Here are some points:
[ 0.23  0.25 -0.15 -0.24  0.08 -0.06  0.08  0.09  0.23 -0.1   0.15  0.17  0.03 -0.11 -0.2   0.26]
[-0.07  0.44 -0.69  0.77 -0.25 -0.46 -0.83  0.46 -0.39 -0.42  0.47  1.35  0.39 -0.1  -0.36  0.31]
[-1.65  0.07 -1.68 -2.14 -0.41  2.52  0.89 -0.96  0.73  1.46 -2.21 -0.71  0.18  0.54 -0.96  0.33]
[ 0.84  0.64 -0.16  0.07  0.1   0.41  0.08  0.47 -0.2  -0.56 -0.28  0.37  0.21 -0.5  -0.16 -0.38]
[-0.34  0.86 -0.07  1.38 -0.41  0.15 -0.22  0.73 -0.74 -0.94 -0.12  0.56  0.66 -0.81  0.68  0.11]
[ 1.77 -0.17 -0.26 -2.62  2.69 -0.23  0.2   0.53  1.57  0.26  1.35 -0.44 -1.83  0.08  0.95  0.24]
[-0.66 -0.34  0.26  0.26  0.1   0.01 -0.73 -0.61  0.15  0.21 -0.29 -0.01 -0.5  -1.08  0.17  0.51]
[ 0.96 -3.21  1.48  0.4   0.25 -1.42 -1.96 -1.34 -0.63  1.82  0.35  1.43 -1.97  3.61  2.51 -1.6 ]
[-1.02 -1.44  0.63 -1.21  1.22  0.34  3.64 -1.33  0.46  1.77 -0.67 -0.68 -0.99 -0.34 -0.12 -1.51]
[-1.41  0.48 -0.43  0.92 -1.05 -0.45 -0.52 -0.33  0.28 -1.35 -0.45  0.3   0.09 -0.87  0.37  0.53]
[-0.52 -0.06  0.04  0.12 -0.18 -0.17  0.83 -0.23 -0.65  0.03 -0.33  0.04  0.21 -0.18  0.65 -0.59]
[ 0.42  0.87 -0.07  0.06  0.57 -0.92 -1.    0.87  0.06 -0.53  1.85  1.27  1.05 -0.4   0.14 -1.05]
[ 0.33  1.18 -2.37  0.21 -0.03  0.51 -0.97 -1.71 -0.55 -1.19  0.42 -1.75 -1.14  0.54 -0.84  3.1 ]
[-0.55  1.64 -1.37  1.16 -1.45  0.35  0.11 -0.17 -0.06 -1.53 -0.33  0.9  -0.15 -1.52 -0.95  1.48]
[-1.7  -2.78  0.27  1.01 -1.24 -0.25  2.   -1.44 -1.31  0.54 -2.07 -0.74 -1.87 -0.38  1.19  0.02]
[-0.22  0.    0.59 -0.7   0.4  -0.23  0.92 -0.69  0.2   0.18  0.19  0.45 -0.61  0.09  0.21  0.39]
[-0.28  0.76 -0.04 -0.02  0.22 -0.56  0.15  0.68 -0.38 -0.17 -0.2   0.49  0.85 -0.3  -0.12 -0.28]
[ 0.65  0.31  0.39 -0.77 -0.43 -0.37 -1.25  1.21  0.58 -0.27  1.16 -0.19  0.12  1.85  0.63  0.11]
[-0.1  -0.17 -0.87 -0.46  1.36 -0.36  1.12 -1.32  1.09  0.07  0.48  0.26 -1.17 -0.84  0.65  0.41]
[-0.56  0.09  0.47  0.2  -0.5   0.61 -0.82  0.32 -0.24 -0.53 -0.37 -0.54 -0.11  0.09 -0.37  0.14]
[ 0.62  0.69 -0.38 -0.39  0.69 -0.47  0.22  1.14  0.45 -0.35  1.14  0.99  0.97 -0.58  0.71 -0.43]
[-0.36  1.22 -1.21 -1.02  0.18 -0.14  0.12  1.06 -0.72 -0.71 -0.23 -0.18  0.76  0.66 -0.17 -1.42]
[ 0.83  1.91 -0.62 -3.15 -2.42  2.64  2.16  0.51  1.55  0.49 -0.08 -0.75  1.59  1.31 -2.41  1.14]
[-0.43 -0.71  0.44  0.87  0.24 -0.07 -0.15 -0.57 -0.68  0.13 -0.78 -0.67 -0.27 -0.65  0.83 -0.57]
[-0.65  0.58 -0.09  0.62 -0.71 -0.15 -0.5  -0.09  0.08 -0.86  0.    0.15  0.18 -0.28  0.63  0.22]
[-0.19 -0.75 -0.5  -1.36  0.3  -0.25  2.14  0.78  0.8   1.31  0.15  0.77  2.52  0.67  0.03 -0.91]
[ 0.2   0.97  0.67  0.16 -0.43  0.21 -0.13  0.   -0.23 -0.7  -0.25  0.15  0.99 -0.84  0.33  0.19]
[-0.09  0.57 -0.33  0.3   0.07 -0.34  0.44  0.64  0.12 -0.52 -0.43  0.54  0.59 -0.16 -0.14 -0.75]
[ 1.35 -1.21  0.25 -0.07  1.78 -0.11  1.78  0.02  0.45  0.79  0.69  0.65  0.31 -1.07  2.25 -1.73]
[-0.72  0.03  0.21 -0.01 -0.33  0.52  0.22 -0.46  0.    0.14 -0.51 -0.47  0.37  0.37 -0.07 -0.34]
[-0.82 -0.3   0.6   0.34 -1.01 -0.98 -0.79 -0.15 -0.79 -0.64 -0.3  -0.15 -0.62 -1.24 -0.48  0.27]
[ 1.18  0.96 -1.05 -0.48  0.77 -0.68  0.19  1.01 -0.87 -0.32  2.27  1.96  0.16 -0.94 -0.01 -0.94]
12 more points follow, each with its number after it:
[ 1.2   0.41 -0.15 -1.03  0.62 -0.2   1.24  0.19  1.11  0.2  -0.49  0.42  0.44 -0.23 -0.24  0.04] 0
[ 1.59 -0.39  1.17 -1.65  0.22  0.15  0.71  0.54  1.31  0.    1.07  0.01 -0.19 -0.47 -1.18 -1.04] 1
[-0.1   0.08 -0.37  0.94 -0.02 -0.03  0.6  -0.24 -0.96 -0.27 -0.78 -0.78  0.34  0.18  0.63 -0.12] 2
[ 0.57 -0.76  0.78 -0.36  0.45 -1.41  1.27  0.42  0.83  2.73  2.47  1.35  1.75  0.4  -1.49  0.27] 3
[ 0.85 -2.35  1.65 -0.08 -0.75 -1.71 -2.34 -0.36 -0.52  2.01  0.16  2.08 -1.45  3.42  2.05 -1.09] 4
[ 0.23  0.5   0.91 -0.17  0.43  0.42 -1.79  0.14  1.25 -2.06  1.   -1.68 -0.16  0.93 -1.43  0.53] 5
[ 0.87  1.14 -0.3  -0.4   0.43  0.66 -0.14  1.13  0.17 -0.26  1.15  0.37  0.8  -0.03 -0.66 -0.15] 6
[-0.01 -0.19  0.11 -0.37  0.16 -0.23  0.53  0.02  0.4   0.38 -0.03 -0.09 -0.3  -0.37  0.07  0.07] 7
[-0.73 -0.94  0.28  1.18 -0.71 -0.22  0.51 -0.08 -0.06 -0.06 -0.82 -0.63  0.41 -0.32  0.32 -0.33] 8
[-1.36 -0.32  1.44  0.08  1.    1.12 -1.37  0.39  0.14 -0.69  0.46 -2.42  0.55  1.1  -0.24 -0.74] 9
[-0.02 -1.15  0.72  0.58 -1.72 -0.46 -1.23 -1.15 -0.59 -0.56 -0.24 -0.31 -1.24  0.49  0.23  0.65] 10
[-0.39 -0.09  0.25  0.18 -0.44  0.28  0.5   0.27 -0.44  0.19 -0.66  0.3   0.05 -0.07  0.39 -0.25] 11
Which of these numbered points is nearest to each point below by angle, seen from the average point of the first points? Its number follows each.
[-1.09 -1.26  0.42  1.3   0.64 -0.26 -0.04 -0.52 -0.55 -0.52 -0.41  0.12  0.05 -1.13  0.94 -0.75] > 8
[ 1.25  0.58  0.29 -1.34  1.68 -0.68  0.12  1.69  0.93  0.76  2.09 -0.17  0.28 -0.67 -0.05 -1.67] > 1
[-0.36 -1.24  0.06  0.69 -1.54  0.94 -1.61 -1.03 -0.7   0.77  0.35 -0.39 -1.54  0.83  0.77  1.23] > 10
[ 2.39 -4.1   2.41  0.18  0.13 -2.31 -4.1  -1.04 -0.51  3.28  1.14  2.81 -2.95  5.1   3.   -1.68] > 4
[-0.64 -0.5   2.26 -0.08  0.7   0.39  0.06  1.51 -0.22 -0.78 -0.78 -2.34 -0.57  0.92  0.08 -1.51] > 9
[-0.54  0.05  0.84 -0.04  0.25  0.26  0.05  0.05  0.01 -0.42 -0.23 -1.1  -0.1   0.09  0.03 -0.6 ] > 9
[ 0.45  3.3   0.   -0.08 -0.85  1.53 -0.97  2.   -1.   -1.22  0.64  1.59  1.73  0.73 -2.91  0.11] > 6
[ 1.    0.44 -0.24 -0.77 -0.33  0.86  0.07 -0.02  0.22  2.35  0.83  0.37  0.06  0.43 -0.71 -0.39] > 3
[ 0.15  0.69 -1.2   0.14 -0.68 -0.44  1.78  0.05 -1.57 -0.35 -0.77 -0.78  0.94  0.93 -0.31 -0.18] > 2
[ 0.22  0.58  0.25 -0.77 -0.34 -0.37 -0.44 -0.06  1.16  0.48  1.83  0.19 -0.05 -0.1  -0.67 -0.57] > 1
[ 0.34 -0.48 -0.26 -0.06 -0.24 -0.24  0.13  0.26 -0.04  0.14 -0.37  0.06  0.31 -0.33 -0.09 -0.29] > 8
[ 0.58 -0.53  1.08  0.04  0.01 -0.52  1.69 -1.26  1.08  0.78 -0.37 -0.6  -1.1  -0.66  0.07  1.13] > 7
[ 0.19  0.49  0.03  0.16 -0.67 -0.38  0.46 -0.48 -0.61 -0.06 -0.61 -0.14  0.11  0.1  -0.03  0.  ] > 2
[ 0.68 -2.44  0.89 -0.78  0.06 -1.36 -1.38 -0.8  -0.85  1.59  0.15  0.58 -1.62  2.69  2.25 -1.24] > 4
[ 0.47 -0.28  0.14 -1.04 -0.26 -0.94  0.08 -0.55 -0.2   0.78  0.79  0.09 -0.04  0.16 -1.56 -0.03] > 3
[ 0.16  1.66 -0.19  0.26  0.92  0.3  -0.74  1.68  1.12 -0.72  1.03  0.36  1.99  0.42 -0.55 -0.84] > 6
[-0.41 -0.01  0.12  0.34 -0.26  0.37  0.8  -0.1  -0.44  0.06 -0.64  0.56  0.24  0.21  0.08  0.07] > 11
[ 1.56 -3.8   3.87  0.57 -0.3  -2.85 -2.97 -1.78 -0.88  1.91 -0.31  1.48 -2.39  4.66  3.32 -1.5 ] > 4
[-1.42  1.38 -2.51  0.23 -2.83  2.3   2.01 -1.94 -2.05 -0.54 -0.85 -1.33  1.16 -0.66 -1.22  2.27] > 2
[ 0.59 -0.42 -0.35 -0.55 -0.17  0.24 -0.33  0.5   0.1  -0.32 -0.2   0.2   0.36  0.01 -0.06 -0.68] > 1
[-0.97 -0.62  0.65  1.04 -0.01  0.06 -0.27 -0.18 -0.95 -0.07 -0.77 -0.74 -0.37 -0.78  1.05 -0.89] > 8
[ 0.2  -0.26 -0.36 -0.03 -1.36 -0.23  1.02  0.   -0.78  0.21 -0.83  0.65  0.19  0.58  0.21 -0.36] > 11
[ 1.68 -5.09  2.95 -0.7   0.36 -3.02 -4.05 -1.94 -2.41  3.13  0.76  1.83 -2.83  3.75  4.17 -1.67] > 4
[ 3.59 -2.07  0.86 -3.06  1.66  0.22 -0.27 -0.41  1.9   3.11  2.28 -0.94 -0.36  1.41  0.46  0.88] > 1
[ 0.31  0.15  0.21 -0.76  0.68  0.12  0.08 -0.13  0.55 -0.14  0.29 -0.64 -0.41 -0.19 -0.23 -0.09] > 1
[ 0.39 -0.03  0.51  0.26 -1.38  0.26 -1.47  0.09 -0.79 -0.05  0.5  -0.36 -0.75  0.99 -0.04  1.11] > 10
[-1.95 -0.96  1.03  1.73 -1.08  0.29  0.62 -1.6  -1.17 -0.59 -2.38 -0.55 -1.02 -1.3   1.34 -0.44] > 8
[ 0.2  -0.17  1.42 -0.44  0.95  0.21  0.18  0.4   0.99  0.1   0.15 -2.14 -0.5   0.45  0.56 -0.66] > 9
[-1.56  0.57 -1.09 -1.73 -0.3   2.15  0.86  0.35 -0.3   3.36 -3.3   0.01 -0.41  0.75  0.48  1.03] > 11
[-1.09 -1.37  1.51 -0.49  0.9  -0.58  1.19 -1.08  1.42  0.13 -0.96 -3.28 -0.41  1.74 -0.19 -2.09] > 9
[ 0.53  1.72 -0.06 -0.49 -0.08  0.23 -0.72  0.84  0.07 -0.96  0.45 -0.04  0.56 -0.42  0.   -0.9 ] > 6
[-0.66 -1.03  0.53 -1.1   0.26 -0.46  1.91 -1.4   0.75  0.96 -0.68 -0.17 -1.1   0.26 -0.29 -0.43] > 7
[-0.16  1.22 -0.58 -0.27  0.46 -0.13  0.13  0.67  0.58 -0.48  0.27  0.29  1.23 -0.49 -0.02 -0.98] > 6
[-0.15  1.23  0.1   0.26  0.48 -0.08 -0.99  0.3   0.26 -1.28  0.85 -0.59 -0.47 -0.5  -0.64  0.28] > 5
[ 1.04  0.18 -0.57 -0.27 -0.23 -0.53  1.36 -0.28  0.2  -0.12 -1.16  0.51  0.36 -0.86 -0.06  0.56] > 0
[-0.37 -0.99  1.39  1.15 -1.51  0.58 -2.46 -1.08 -0.43 -1.11 -0.09 -1.16 -1.48  1.56 -0.68  1.61] > 10
[ 0.35  0.59  0.98 -0.35  0.95  0.49 -0.24 -0.3   0.26  0.29  0.03 -1.78 -0.35 -0.14 -0.33 -0.14] > 9
[ 1.53  0.16 -0.85 -0.5  -0.29 -1.06  2.24  0.01  0.81  0.2  -0.53 -0.05  0.97  0.22 -0.54  1.22] > 0
[-0.02 -1.07  0.23 -0.83  0.33  0.71  0.36 -1.    0.38  1.44 -1.28 -1.41 -0.44 -0.22 -0.02  0.86] > 7
[ 0.87 -1.68 -0.21 -1.57  0.12 -0.65  3.02 -1.11  0.92  2.21  0.28  0.83 -1.27  0.42  0.04  1.84] > 7
[ 0.28 -0.45  1.03  0.51 -1.4   0.33 -1.6  -0.68 -0.83 -0.08  0.32 -0.77 -0.74  0.87 -0.34  1.16] > 10
[-0.28  0.33 -0.69  0.43  0.02 -0.49  1.45  0.41 -0.98 -0.39 -0.4   1.79  0.93 -1.49  0.91 -0.5 ] > 11
[-0.06  0.67  0.35  0.11  0.33  0.41 -0.6  -0.08  0.63 -0.73  0.61 -0.15 -0.46 -0.46 -0.42  0.21] > 5
[-0.02 -0.07 -0.15 -0.21  0.01 -0.14  0.3  -0.33  0.25  0.06 -0.27  0.06 -0.28  0.02  0.04 -0.01] > 7
[-0.18 -1.65  0.45 -0.16  1.21  0.29  1.2  -1.51  0.36  0.46  0.29  0.25 -1.34 -0.26 -0.9  -0.34] > 7
[ 1.78 -2.39  1.48 -0.52 -0.22 -0.84 -1.23 -2.01 -0.22  1.39 -0.47  1.07 -1.42  2.9   2.13 -0.69] > 4
[-1.01 -0.71  0.38  0.84  0.95 -0.07 -0.14  0.65  0.11 -0.88  0.63 -0.45 -1.08 -1.34  0.37 -0.34] > 9
